Each path below is one point turned by a fixed rotation once a step. After each direction that follows a path, write how fast that rotation turns it, in deg/step (0 if it stays still).
Each turn is a multiple of 5 degrees from 10 to 175, or 0.
Each row of a path follows its step; steps can be skipped.

step 0: [-0.27 -1.05 -0.66 -1.57 -0.71 -3.01 -0.82  1.25  2.54  1.35  1.09 -2.18
  1.71  1.87 -0.50  0.58  0.36 -1.68 -2.28  1.29  2.65 -0.13 -0.77  1.26
  0.33  0.13  0.40 -2.19 -1.69  2.51]
step 1: [ 0.26  1.89 -2.26  1.81  1.10  0.42 -2.38  0.62  0.75  1.75  1.90 -1.89
 -2.68 -0.88 -0.27  2.01  0.48  3.84 -0.77  1.41  1.32 -0.64  1.11  1.72
 -0.36  1.05  0.05 -0.64 -0.65  1.70]
step 2: [-0.84  2.47  0.77  1.95 -1.10 -0.24 -1.12  3.51  0.63 -2.27  3.42 -1.43
  1.05 -1.58  0.45  0.35  0.69 -0.63  1.52  2.20  0.98  1.79 -2.14  0.20
 -0.34 -0.74  1.07  0.52 -2.18 -0.30]
step 3: [-0.41  1.69  1.11 -0.41  1.73  0.86  0.14  4.21  1.98 -0.11  1.24  0.55
 -1.37  0.51 -1.63 -0.88 -0.53  1.85  0.46 -0.19 -2.26  0.27 -1.81 -0.92
  0.32  0.20 -3.90 -1.23  1.54  1.35]
step 4: [-1.18 -0.54 -0.79 -1.50  2.22  1.05  0.96  0.09  2.21 -0.74 -1.46  0.48
  0.64 -4.00  0.46 -2.33  0.19  0.98  2.92  3.38 -1.71 -0.45 -1.02 -0.22
  0.67 -1.09  0.83 -0.57 -1.24  0.83]
step 5: [ 0.48 -0.02  1.94 -1.92  2.02  0.52  0.50 -1.78  1.12  0.38 -0.18 -1.95
  2.97 -1.38 -1.79  1.94 -0.98  1.34  2.51 -1.53  0.69 -1.64 -3.03 -0.86
  0.15  1.01 -1.68 -0.77  0.35 -2.03]
step 6: [-0.04 -3.34  0.61  0.27  2.91 -0.55  1.50 -0.91  2.04 -0.42  0.32 -2.08
  1.27  1.04  0.00  0.61 -0.44 -2.56  0.23  1.92  1.43 -2.27 -0.18  0.64
 -1.04  0.59 -0.23  0.14  0.69  3.94]
step 7: [ 1.54  1.16 -0.69 -0.88 -0.30 -0.70 -1.62 -1.25  0.92  1.62 -1.03 -6.05
 -1.60 -0.38  0.80 -0.35 -1.08  1.43  0.05  1.17  2.63 -0.24  0.02  1.41
 -0.38  0.74 -0.33  1.22  1.65  0.30]
step 8: [-0.22 -0.94  0.39  3.24 -0.64  1.06 -0.46 -0.86 -0.19 -2.20  2.92 -2.49
  0.30 -0.29 -0.43  0.31  0.51 -0.79 -0.45  1.68  0.89  2.80 -1.11  3.86
  0.76  0.95 -2.00  0.26 -1.30  0.24]
step 9: [-1.82  0.55  1.52  0.14 -2.96 -0.38  0.43  1.08  2.81 -0.19  2.37 -0.56
 -0.75  0.51 -0.31 -1.41 -0.37  3.21 -1.69  1.38  0.28  2.53 -0.93 -0.91
 -0.77 -0.54 -1.19 -0.53  3.08  1.81]
[-1.10  0.22  0.78 -0.53 -0.03 -0.68  0.74  0.44 -0.43  0.17 -0.55  0.33
 -0.64  0.78  0.65 -0.21 -0.05  0.11 -0.31 -0.10  0.27 -0.46 -0.28  0.31
 -0.07  0.11 -0.35 -0.64  0.21  1.57] | 120
[ 0.08  0.09  0.26 -0.04 -1.03 -0.10 -0.21  0.52  1.25 -0.25  0.05  0.61
  0.25  0.38 -0.08  0.33  0.60  0.81 -0.87 -0.51  0.17 -0.09  0.68  1.17
  0.73  0.27  0.75  0.37 -0.37  0.01] | 35
[-0.02  0.82 -0.06  0.22  0.22  0.45 -0.86  1.23 -0.11  0.54  0.35  0.71
  0.63  0.10  0.23  0.06 -0.19  0.44  0.49 -0.08 -1.05 -0.58 -0.30 -0.05
 -0.77 -0.90  0.41 -0.61 -0.71  0.23] | 40
[ 0.14 -0.22 -0.71  0.05 -0.05 -0.28 -0.48  0.21 -0.70  0.23 -0.46  0.44
  0.81 -0.64  0.70  0.05  1.22 -0.19 -0.40 -0.79 -0.51  0.45 -0.63 -0.01
 -0.39  1.01  0.16  0.43  0.97  0.46] | 0
[ 0.84 -0.21 -0.59 -0.50  0.10  0.76 -0.19  0.34  0.86  1.32 -0.67  0.42
 -0.47 -0.12  0.09 -0.44 -0.03 -0.14 -0.65  0.89  0.24  0.20  0.73 -0.66
 -0.06 -0.28 -0.39  0.40  0.23  0.88] | 120
[-0.23 -0.46 -0.05  1.08  0.05 -0.78  0.32  0.30 -0.14  1.50 -0.35 -0.68
  0.86 -0.01 -0.11 -0.18  0.18 -0.22  0.02  0.09  0.66 -1.05  0.76  0.66
 -0.46  0.11 -0.23 -0.15 -0.01 -0.59] | 55
